Some points, one per row:
[-1.2 -2.1  0.2  0.8 -0.8  1.2 -2.5 -1.4  1.5 -2.9 -1.3 -0.1  0.3  0.6
  2.3 -0.9]
[ 0.6  1.5 -0.3 -0.7 -0.1 -1.4  2.1  1.3 -0.9  2.1  0.3  1.1  0.4  0.1
 -1.2  1. ]
[ 1.8 -0.4  1.8  0.2  2.3 -0.1 -0.4 -1.2 -1.9 -1.3  0.1 -2.3 -1.   1.2
  2.3 -1.6]
[-1.5  0.1 -0.7  0.  -1.4 -0.4  0.1  1.4  1.5  0.5  0.3  1.5  0.9 -0.9
 -1.3  1.3]
[ 0.6  1.3 -0.1 -0.7 -0.4  0.2 -1.  -0.3 -0.3 -0.9 -0.3 -0.6 -0.1 -0.3
  0.2  0.2]
[ 0.   1.8 -0.5 -0.4 -0.9  0.1  0.2  1.5 -1.1  1.1 -0.2  0.8  0.3 -0.1
 -0.2  1.3]
[-2.4 -2.3 -0.5  0.4 -1.   0.6 -0.4 -0.5  3.  -1.2 -0.2  0.8  0.4 -0.7
 -0.4  0.1]
[ 0.6  1.9 -0.7 -1.1 -1.1  0.2 -1.1 -0.1 -1.6 -1.  -0.8  0.   0.3  0.3
  0.6  0.4]
[-1.  -3.2  0.8  1.2  1.2  0.8 -0.9 -1.6  1.8 -1.9  0.1 -0.8 -0.3  0.3
  2.  -1.8]
[ 1.2 -1.1  1.2  0.1  2.5 -0.3  0.5 -1.3 -0.9  0.   0.6 -2.4 -0.9  0.5
  0.2 -0.9]
[-1.1  1.  -1.2 -1.  -2.4  0.7 -1.5  0.3 -0.3 -1.8 -0.9  0.5  0.4 -0.2
  0.3  0.4]
[-1.7 -2.1 -0.4  0.6 -0.7  1.3 -1.9 -1.7  1.9 -2.  -0.3 -0.4 -0.3 -0.5
  1.1 -1.3]
[-0.9  1.7 -1.3 -0.3 -3.1  0.5 -1.4  1.5  0.3 -0.4 -0.4  1.7  1.4 -0.6
 -0.3  1.5]
[-0.4 -1.4  0.3  0.7  1.6 -0.5  1.6  0.4  1.5  1.8  1.2  0.2 -0.4 -0.7
 -1.  -0.3]
[ 1.1  1.8 -0.1 -1.  -0.7  0.2 -0.8 -0.1 -1.6 -0.8 -0.5 -0.6 -0.2  0.5
  0.4  0. ]
[ 0.2  2.1 -0.9 -0.7 -1.1  0.4 -0.4  0.8 -1.3  0.8 -0.4  0.6 -0.2 -0.3
 -0.6  0.3]
[-0.1  0.1  0.3  0.  -0.2  0.2 -0.3 -0.3 -0.4 -0.8  0.  -0.2 -0.1 -0.3
  0.7 -0.2]
[ 0.3  2.8 -0.9 -1.5 -1.4  0.1 -1.4  0.6 -1.8 -1.3 -1.1  0.4  0.8  0.
  0.4  0.3]
[-1.6  1.  -1.2 -0.7 -2.3  1.5 -2.8 -0.3  1.6 -2.8 -0.7  1.   0.6 -0.4
  0.  -0.3]
[-0.6  0.2 -0.3  0.1 -1.2  0.7 -1.3 -0.4  0.5 -0.6 -0.4 -0.1  0.5 -0.1
  0.2  0.4]
[-1.4 -1.4 -0.8  0.7 -0.5  0.1  1.6  0.6  2.8  1.9  0.6  1.5  0.4 -1.3
 -2.   1. ]
[-1.  -1.2 -0.2  0.  -0.8  0.7 -1.3 -0.3  1.2 -1.6 -0.9  0.3  0.1  0.
  0.2 -0.1]
[ 2.   1.4  0.5 -0.3  1.3 -0.7  1.7  0.9 -2.7  2.7  0.6 -0.1 -0.6  0.6
 -0.2  0.4]
[-1.3  1.  -1.6 -0.1 -1.9  0.6  0.2  0.7  1.5  1.1  0.4  1.5  0.6 -1.1
 -1.5  0.7]
[ 0.9  0.1  0.4  0.   1.  -0.5  1.2  0.3 -1.2  1.5  0.1 -0.3 -0.5  0.2
 -0.3  0.1]
[-1.7  0.5 -1.4 -0.2 -2.3  0.5  0.   1.   2.   0.6 -0.1  2.   1.  -1.5
 -1.6  1.4]
[ 0.1 -1.   0.3  0.7  0.5 -0.1  0.7 -0.2  0.4  0.6  0.1 -0.1 -0.2  0.3
  0.3  0. ]
[-1.2 -1.3 -0.7  0.4  0.1 -0.1  2.   0.7  1.7  2.6  0.6  1.4  0.3 -1.1
 -2.1  0.7]
[-0.1 -0.8 -0.1  0.4  0.5  0.9 -1.  -0.8  0.5 -1.2  0.1 -0.9 -0.3  0.3
  0.8 -1.3]
[-1.2 -2.9  0.2  0.6  0.1  0.7  0.2 -1.5  3.  -0.4  0.5 -0.6 -0.2 -0.3
 -0.2 -0.8]
[-1.1 -3.5  0.4  1.5  0.9  0.5  0.9 -1.5  2.4  0.   0.5 -0.5 -0.4 -0.3
 -0.3 -0.4]
[-0.1 -2.1  0.5  1.9  1.1  0.   1.8  0.1  1.1  1.8  0.6  0.5 -0.5  0.3
 -0.4 -0.1]
[ 1.4  2.5  0.  -1.  -0.2  0.3 -1.8  0.6 -3.  -1.  -1.  -0.6 -0.3  1.
  1.5 -0.3]
[-0.6  0.9 -0.5 -0.9 -1.2  0.5 -2.1 -0.6  0.3 -3.2 -1.  -0.2  0.6  0.2
  0.9 -0.6]
[ 1.6  3.1  0.3 -1.1  0.5  0.2 -1.1  0.7 -2.1 -0.6  0.  -0.9 -0.7  0.4
  1.3 -0.2]
[ 2.   2.5  0.4 -1.   0.9 -0.5 -1.   0.4 -3.7 -0.6 -0.9 -1.5 -0.3  1.1
  1.7 -0.5]
[ 0.2 -0.6  0.3  0.   1.4 -0.6  1.6  0.3  0.6  1.7  1.1  0.2 -0.3  0.
 -0.8 -0.1]
[ 1.2  1.1  0.4 -0.2  0.9 -0.9  1.   0.8 -1.9  1.   0.2  0.1 -0.2  0.4
  0.3  0.4]
[ 0.7 -1.4  0.6  0.9  1.  -0.6  1.8  0.6 -0.1  1.8  0.7  0.1 -0.5  0.2
 -0.6 -0.3]
[-0.1  2.5 -1.  -1.5 -1.1  0.1 -1.6  0.7 -1.4 -1.5 -1.  -0.1 -0.2  0.1
  0.1  0.3]
[ 1.   2.3 -0.2 -1.5  0.2 -0.5 -1.   0.1 -2.5 -1.3 -0.9 -0.8  0.   0.5
  1.  -0.5]
Here are 12 more points, each followed by its number:
[ 0.2 -2.3  1.   1.   2.8 -0.7  2.2 -0.5 -0.2  1.5  0.4 -0.9 -0.8  0.1
  0.1 -0.2] 0
[ 1.9  1.1  1.4 -0.3  1.9 -0.3 -0.2 -0.2 -2.   0.3  0.2 -1.8 -0.9  0.4
  1.  -0.9] 1
[-2.  -2.5 -0.6  1.4 -1.   0.7  0.2 -0.6  3.6  0.   0.5  0.8  0.4 -1.1
 -1.2  0.5] 2
[-0.4  0.8 -0.8 -0.7 -2.2  0.6 -2.2 -0.3 -0.4 -2.1 -1.1  0.7  0.6  0.3
  0.6 -0.2] 3
[ 0.6 -0.8  0.9  1.3  2.3 -1.   3.4  0.4  0.3  3.4  2.2  0.1 -0.5 -0.4
 -1.3  0.3] 4
[ 0.9  0.   0.8 -0.5  0.5  0.1 -1.7 -0.9 -2.3 -1.7 -0.7 -1.6 -0.6  1.4
  1.9 -0.9] 5
[ 0.9  2.1  0.5 -0.8 -0.3  0.1 -0.9  0.5 -2.5 -0.4 -1.  -0.7 -0.2  0.2
  1.3  0.2] 6
[-1.4  0.2 -0.9 -0.4 -1.7  0.1 -1.1  0.2  1.6 -0.5 -0.2  0.8  0.6 -0.4
 -1.   0.8] 7
[-2.  -3.9  0.4  1.8  0.1  0.9  0.3 -1.4  4.4 -0.1  0.7 -0.4  0.1 -0.4
 -0.5 -0.1] 8
[-0.6 -1.7  0.4 -0.1 -0.9  0.5 -2.1 -1.4  0.3 -3.3 -1.  -0.7  0.3  0.3
  1.5 -0.8] 9
[-1.2 -1.3 -0.7  0.8 -0.7  0.2  1.4  0.8  1.8  1.4  0.2  1.7  0.5 -0.2
 -1.6  0.6] 10
[ 0.   0.8  0.  -0.1 -0.6  0.8 -1.3  0.2 -0.1 -0.2  0.   0.2 -0.3 -0.3
  0.7 -0.2] 11
Which two of these numbered points are nearest to each point below, ignoring the 3 directions in which the first points spread most? Their numbers follow each, nearest first.
[-1.2 -2.2  0.   1.  -0.7  0.9 -1.3 -0.8  1.8 -2.6 -0.4  0.1  0.4  0.5
  1.  -0.3] > 10 3
[-0.8 -1.8  0.1  0.8 -0.2  0.3  0.3 -0.4  1.8  0.2  0.1  0.1  0.2  0.1
 -0.2  0.2] > 8 2
[ 0.6  2.  -0.7 -0.9  0.1 -0.9  1.7  1.7 -1.7  2.4  0.1  1.2 -0.1 -0.5
 -1.8  1.2] > 0 7
[ 1.   0.9  0.7 -0.5  0.8  0.2 -0.6 -0.7 -1.5 -0.2 -0.2 -1.5 -0.8 -0.2
  0.6 -1.1] > 1 2
[ 1.1 -1.   1.2  0.8  2.   0.   0.8 -0.1 -1.3  0.8 -0.1 -1.1 -1.1  0.3
  0.8 -0.6] > 6 0
[-1.  -2.5  0.3  0.9 -0.2  0.1 -0.2 -1.1  1.7 -1.   0.   0.   0.4 -0.1
  0.  -0.1] > 9 3
[-2.2  0.2 -1.9 -0.2 -2.7  0.4 -1.   0.6  2.2 -0.3  0.1  2.5  1.4 -1.1
 -1.   0.7] > 3 4
[ 1.1 -0.6  0.4  0.2  2.6 -0.9  3.4  0.4 -0.3  3.9  1.4 -0.6 -0.7 -0.9
 -1.8 -0.2] > 1 2
[-0.9 -1.4  0.1  0.6 -0.8  1.  -2.2 -1.3  0.  -2.3 -0.9 -0.9  0.1  0.4
  1.6 -0.4] > 5 6
[ 0.5  2.1 -0.5 -0.7  0.7 -1.   0.5  0.4 -1.2  0.2  0.6 -0.1  0.1  0.
 -0.1 -0.1] > 4 7
[ 1.1 -0.1  1.1  0.6  1.7 -0.8  2.7  0.9 -1.4  3.   0.4  0.2  0.   0.1
 -0.7  0.7] > 6 0
[ 0.5  3.3 -0.9 -1.3 -1.8 -0.5 -0.6  1.8 -2.3  0.5 -1.   1.4  0.9  0.
 -0.4  1.4] > 3 5
[ 0.1  1.8 -0.6 -1.3 -1.4  0.3 -2.   0.4 -1.6 -1.9 -0.6  0.   0.4  0.3
  0.7 -0.3] > 3 5
[-1.1 -0.8  0.1 -0.2 -1.2  1.  -2.8 -1.4  0.2 -3.4 -1.3 -0.7  0.2  0.5
  1.3 -0.3] > 5 9
[ 0.1  1.8 -0.4 -0.7 -0.7  1.  -2.7 -0.2 -1.3 -2.6 -1.1 -0.9 -0.3  0.
  2.1 -1.1] > 11 1
[-0.5  1.4 -0.9 -0.3 -1.1 -0.3  0.5  1.4  0.2  2.2  0.6  1.5  0.4 -0.9
 -1.3  1.4] > 11 1
[-0.3  1.8 -1.1 -0.7 -1.  -0.3  0.7  1.2  0.3  1.4  1.   1.5  0.6 -0.7
 -1.7  1.1] > 4 7
[-0.6  3.2 -1.  -1.2 -2.3  0.  -1.1  1.4 -0.2  0.1  0.   1.5  1.  -1.2
 -1.4  1.4] > 1 4
[-0.4  0.2 -0.5  0.2 -1.   0.4 -1.3  0.3 -0.2 -1.7 -0.8  0.   0.4  0.6
  0.7  0. ] > 10 5
[ 1.6  1.7  0.7 -1.5  1.2 -1.  -1.  -0.4 -2.3 -1.5 -0.2 -1.8 -0.5  0.6
  1.1 -1. ] > 7 1
[-0.1 -0.3  0.   0.6  1.  -0.6  2.3  0.5  1.2  2.8  1.6  0.9 -0.1 -0.9
 -1.   0. ] > 4 1
[-0.5 -2.2  0.9  1.1  2.2  0.2  1.  -0.9  2.3 -0.3  1.1 -1.  -0.9 -0.2
  0.7 -0.8] > 4 1
[-1.1 -0.9  0.1  0.5 -1.1  0.2 -1.7 -0.3  1.1 -1.4 -0.3  0.4  0.5  0.4
  1.1 -0.1] > 5 3
[-1.4 -1.5 -0.6  0.8 -0.7  1.  -1.1 -0.9  2.3 -2.4 -0.2  0.1  0.5  0.3
  0.4 -0.9] > 10 2
[ 0.4 -2.4  1.4  0.9  1.6  0.1  0.7 -1.2  0.3  0.3  0.2 -1.3 -0.9  0.7
  0.6 -0.9] > 5 6
[ 1.6 -1.2  1.7  1.   3.9 -0.7  1.4 -0.9 -1.2  0.9  1.  -1.9 -1.4  0.6
  1.5 -1.5] > 4 1
[ 0.5 -1.   0.6  0.6  1.1  0.2 -0.2 -0.2 -0.5 -0.4 -0.5 -0.9 -0.8  0.6
  1.2 -1.2] > 10 6
[ 1.6 -0.9  1.6  0.5  3.2 -0.5  1.4 -0.7 -1.1  0.8  0.8 -1.9 -1.4  0.5
  0.8 -1.5] > 1 4
[ 0.1 -2.4  1.1  0.4  2.  -0.6  1.7 -0.8  0.6  0.5  0.3 -1.1 -0.6 -0.1
 -0.1 -0.3] > 0 9
[-0.9 -1.1 -0.5  1.2 -0.1  0.2  1.9  1.   1.6  2.   0.8  1.1  0.4 -0.5
 -1.5  0.6] > 10 2
[ 0.9  2.5 -0.7 -1.7 -0.4 -0.2 -1.6  0.  -2.7 -1.2 -0.6 -0.5  0.4  0.7
  0.4 -0.1] > 7 3
[ 0.9 -1.7  2.   0.7  2.9  0.   0.4 -0.7 -1.1 -0.3 -0.1 -1.8 -0.8  1.3
  2.1 -1. ] > 6 0
[ 0.3 -1.9  0.9  1.1  1.9 -0.2  0.3 -0.8 -0.2 -0.6 -0.2 -1.1 -0.7  1.
  1.4 -0.5] > 0 10
[-0.9 -2.   0.1  0.5 -1.2  0.9 -1.8 -1.1  1.7 -2.5 -1.1 -0.2  0.7  0.3
  0.7  0. ] > 9 5
[ 1.3  1.3  0.2 -0.8  1.2 -1.3  2.6  1.1 -1.8  3.1  0.6  0.3 -0.5 -0.2
 -1.1  0.7] > 0 7
[ 1.  -2.   1.7  1.1  1.7 -0.4  0.8 -0.7 -0.4  0.7  0.6 -1.2 -0.4  1.
  1.   0. ] > 5 9
[ 0.   2.1 -0.8 -0.9 -1.5  0.9 -2.   0.2 -0.8 -1.8 -0.7  0.   0.1  0.3
  0.9 -0.4] > 11 2
